One vector is turned by the same rotation once a step. Each row is the vector after some number of steps, and that number follows the row.
The counts run from 0 to 38.
[ 0.31 -0.58  0.24 -2.46  2.02  0.90  5.45 -3.03  0.20 -0.40 -0.10 -0.10
 -0.77 -0.12 -2.71 -0.08 -3.03 -1.78 -2.95 -2.03 -1.31  0.99 -0.46 -0.71
  2.99 -2.84] | 38
[ 0.22 -0.31 -1.47 -0.97  1.68 -2.03  2.64  0.79 -3.97 -0.08  2.95  0.29
  1.58  0.62 -0.75 -2.41  0.72 -2.57  2.98  1.80 -1.39  2.64  2.02  1.71
 -0.44  0.65] | 18
[-1.91  1.29 -2.08 -0.73  2.19 -4.08 -0.88 -2.25 -2.97 -0.76  1.44 -3.42
  0.38  0.45 -1.34 -1.17  0.78 -0.20  0.02  1.18 -2.26  3.35 -0.80  2.92
 -1.00  0.13] | 9
[ 0.62 -3.52 -3.31 -0.09 -0.70  1.36  1.43 -2.84 -0.95  1.02  4.01 -0.67
 -3.01  0.79 -1.21 -3.23 -1.57  1.46  0.07  1.70 -1.61  1.24  0.38 -4.65
 -0.62 -2.73] | 33
[-3.66 -3.48 -3.45  0.59  0.70 -0.32  0.65 -0.25 -3.09  1.00  2.00  1.12
 -1.39  1.83 -0.91  0.71 -0.35 -3.20 -1.42  2.45 -3.11  1.96  0.40 -2.78
 -0.59 -2.65] | 23
[ 0.30 -4.33 -2.98 -1.26 -0.62  1.35  2.87 -0.72 -0.54  0.99  2.26  1.40
 -1.77 -1.27 -0.27 -2.92 -1.65  0.76  1.89 -0.98 -2.57  0.87  1.24 -3.84
 -1.42 -1.32] | 31
[-3.59  1.86  0.42 -0.48  2.62 -5.45 -1.94 -0.15  0.48  1.01 -2.31 -3.02
  2.43 -2.00 -3.28  0.19 -2.63 -0.32  0.18 -0.27 -1.97 -0.80  1.27  0.91
 -1.73 -2.20] | 1
[ 0.37 -0.73 -0.27 -1.74  1.65  2.31  2.46 -2.74 -2.39  0.35  3.61 -2.22
 -0.36  2.29 -0.98 -1.98 -0.66 -1.30 -1.03  0.94 -3.45  0.67 -1.33 -2.19
  2.59 -3.69] | 36
[ 0.75 -1.78 -0.41 -3.79  1.48 -2.10  4.91 -0.50 -0.87  1.43  2.29  0.32
 -0.37 -1.76 -2.16 -3.60 -0.70 -1.26  1.80 -0.42 -2.01  0.73  1.94 -2.47
 -1.59 -0.58] | 29
[ 1.86 -3.92 -2.19  0.37  0.99  2.61  1.29 -2.83 -1.44 -0.31  3.72 -1.91
 -1.83  3.07 -1.56 -1.31 -2.05  0.18 -0.34 -0.08 -2.57  1.28  0.05 -3.94
  1.67 -3.33] | 34
[ 0.36 -1.99  0.77 -0.66  1.96 -1.13 -0.75 -1.22 -3.45  3.31  1.01  2.23
  0.64  2.13 -1.55 -0.68 -1.49 -4.72  0.85  0.67 -3.01  0.73  1.90 -2.90
  2.27 -2.83] | 26
[ 0.24 -0.16 -0.91  0.39  0.34 -3.40 -2.29 -2.35 -3.22 -0.86  3.88 -3.29
  2.08  2.57 -2.06 -1.87  0.56  1.11  1.99 -0.31 -0.52  1.53  1.57  2.85
 -2.24  0.18] | 7
[-2.53 -1.74  0.07 -1.24  0.45 -3.99 -2.14  0.31 -1.17  0.65  1.90 -1.32
 -0.60 -2.86 -3.62 -1.33 -2.06 -0.35 -1.28  2.32 -0.99  4.79  1.04  4.02
 -0.07 -4.15] | 12
[ 0.65 -2.33 -2.43 -1.32  1.57  0.39  4.73 -1.90 -1.32  2.02  1.53  1.20
 -1.24 -1.25 -1.94 -3.69 -0.92 -0.12  0.99  0.08 -1.85  1.96  0.97 -3.15
 -3.30 -0.81] | 30
[-2.77 -3.16 -1.51  0.51  0.50 -0.13 -1.67 -0.43 -2.82  1.64  2.32  0.46
 -0.93  1.90 -1.25  0.63  0.54 -3.39  0.01  2.74 -3.72  1.92  1.72 -2.64
  0.80 -2.65] | 24
[-2.90  0.24 -2.69  0.51  1.37 -4.19 -0.12 -1.19 -1.42 -0.35  1.09 -2.05
  0.90  0.65 -1.82 -0.92 -1.14 -0.60 -0.13  0.33 -0.70  3.06 -0.14  2.57
 -0.61 -0.93] | 10
[ 2.44 -0.64 -0.11  0.20 -1.10 -1.68 -3.34 -0.50 -2.31 -0.79  3.27 -2.09
  1.62 -1.05 -2.90 -2.17  0.38  2.71  2.44  0.41  0.44  0.04  2.92  0.32
 -2.98 -2.92] | 5
[ 1.50 -3.31 -1.49  0.44  0.10  2.10  2.96 -3.06 -2.66  1.12  2.61 -1.53
 -1.32  3.36 -1.05 -1.88 -2.68 -0.70 -0.41 -0.43 -2.61  0.74 -1.89 -2.54
  3.10 -2.23] | 35
[-0.80  0.38 -1.92 -0.36  0.50 -2.28  2.99  0.33 -2.86 -0.38  2.21 -0.64
  1.64  0.73 -1.21 -1.38  1.71 -1.90  2.03  0.70 -1.83  3.14  1.55  1.33
 -3.76  1.84] | 19
[ 0.76 -0.43  0.54 -2.40  2.60  0.69  5.08 -4.20 -1.05  0.82 -1.07 -0.81
  1.14  2.05 -2.07 -0.83 -2.39 -1.79 -0.42 -0.64 -2.29  0.08 -2.38 -1.23
  5.01 -2.44] | 37
[ 0.36 -4.24 -3.61  0.36  0.31  0.12  1.99 -1.22 -0.55 -0.19  4.57  0.92
 -3.91  0.71  0.55 -2.92 -1.01  2.59  0.07  0.89 -2.75  1.22  0.47 -3.31
 -1.10 -1.35] | 32
[-2.84 -2.66  0.85  0.22 -0.73 -3.24 -2.47 -0.35 -1.44  0.03  3.56 -0.02
  1.04 -1.36 -2.51 -0.49 -1.88 -1.62  0.07  2.94 -0.12  4.93  1.35  1.15
 -0.77 -3.40] | 13
[ 0.14  2.56 -2.70  0.28  1.76 -5.44 -1.04 -3.57 -3.52 -2.05  2.65 -3.76
  2.49  2.09 -0.84 -1.09  0.63  0.07  1.60  1.59  0.44  1.92 -1.01  2.12
 -0.65 -0.16] | 8
[-0.11 -2.83  1.43 -1.34 -1.36 -3.44 -3.42  0.20 -0.51 -0.08  3.59  2.30
  1.31 -1.02 -3.49  0.42 -0.79 -2.83  1.60  1.30 -1.53  4.16  2.28  0.87
 -0.09 -4.25] | 14
[-3.21 -2.94 -2.35  1.91  1.75 -0.19  2.82  1.35 -1.47  0.15  2.24  0.23
 -0.73  0.85  0.28 -1.15  0.47 -1.16 -0.62  2.82 -1.42  3.32  2.77  0.56
 -2.10 -2.98] | 21
[ 1.86 -3.00  0.63 -2.30 -0.97 -2.28 -1.39 -0.35 -4.57 -0.25  2.80  1.02
  3.04  0.05 -3.51 -0.31 -0.10 -1.29  2.06  2.56 -2.00  1.11  2.32  0.29
  0.62 -1.21] | 16
[-2.17 -0.41 -2.80 -1.12  2.19 -2.49  3.34  0.63 -1.59  0.86  2.44 -0.18
  0.39  0.02 -0.48 -0.65  0.09 -3.00  1.03  3.17 -2.87  2.30  2.29  0.17
 -1.98 -0.37] | 20
[ 0.73 -1.72 -0.67 -2.00  0.97 -2.46  0.88 -0.57 -3.72  0.58  2.39  0.86
  2.79  0.73 -2.05 -0.37  0.82 -3.00  3.69  2.47 -3.12  2.08  2.18  1.10
  0.26  0.27] | 17
[-0.09 -0.77  0.41 -1.21 -0.83 -4.01 -2.63 -0.75 -1.00 -0.36  2.74 -1.83
  1.65 -2.88 -3.02 -3.59 -0.65  1.84  1.84 -1.03  0.05  0.56  2.70  0.33
 -3.61 -1.17] | 4
[-2.53 -1.04 -1.59 -1.20  1.13 -3.99  0.38 -0.67  0.24 -0.55  1.98 -2.18
  0.57  0.53 -3.28 -0.59  0.16 -0.74 -1.11  3.20 -1.93  4.36  0.73  3.97
 -0.06 -4.03] | 11
[-2.91  2.31  2.05 -1.16  4.79 -3.98 -2.37 -1.15 -0.75  1.62 -1.03 -3.40
  2.97 -1.07 -1.71  0.58 -1.41 -0.11 -1.14 -1.80 -2.40  0.01  0.19  1.49
 -2.20 -1.35] | 0
[-0.86 -1.38  0.66 -2.08  1.04 -1.07  1.98 -1.62 -4.01  2.94  0.70  0.76
  1.19  0.91 -1.46 -1.95 -0.20 -3.40  2.31  0.43 -3.08  1.27  2.12 -3.58
  0.39  0.17] | 27
[-0.05 -1.84 -0.32 -2.91  0.94 -2.24  3.23 -1.57 -1.46  2.46 -0.55  1.12
  0.50 -0.15 -2.43 -2.15 -0.65 -3.62  1.49 -1.42 -2.18  0.85  1.28 -2.50
  0.76 -1.00] | 28
[-1.92 -2.91 -2.75  0.91  0.47  0.06  0.76  0.18 -3.11  0.67  2.31  0.90
 -1.14  0.99  0.31 -0.28  0.76 -1.33 -1.17  3.27 -3.95  2.82  1.82 -0.54
 -1.16 -2.10] | 22
[ 1.62 -0.41 -1.05  1.21 -0.12 -3.57 -2.97 -2.62 -2.03 -2.26  3.95 -2.36
  2.31  0.89 -0.53 -2.58  0.75  1.63  1.41  2.65 -0.60  1.50  1.70  1.29
 -2.78 -1.23] | 6
[-1.68 -0.19  0.54 -0.62  0.55 -3.65 -2.05 -0.71  0.51  0.56 -0.83 -3.71
  2.22 -2.79 -1.84 -1.83 -1.60 -0.19 -0.97 -0.19 -1.18  0.37  2.53  0.91
 -2.99 -3.11] | 2
[-1.08 -0.75  0.09 -0.91 -1.64 -4.31 -1.11 -0.63 -1.28 -1.23  1.20 -1.25
  2.03 -3.11 -1.66 -1.80 -2.44  1.38 -0.61 -1.21 -0.11  0.51  2.23  0.99
 -2.49 -2.29] | 3
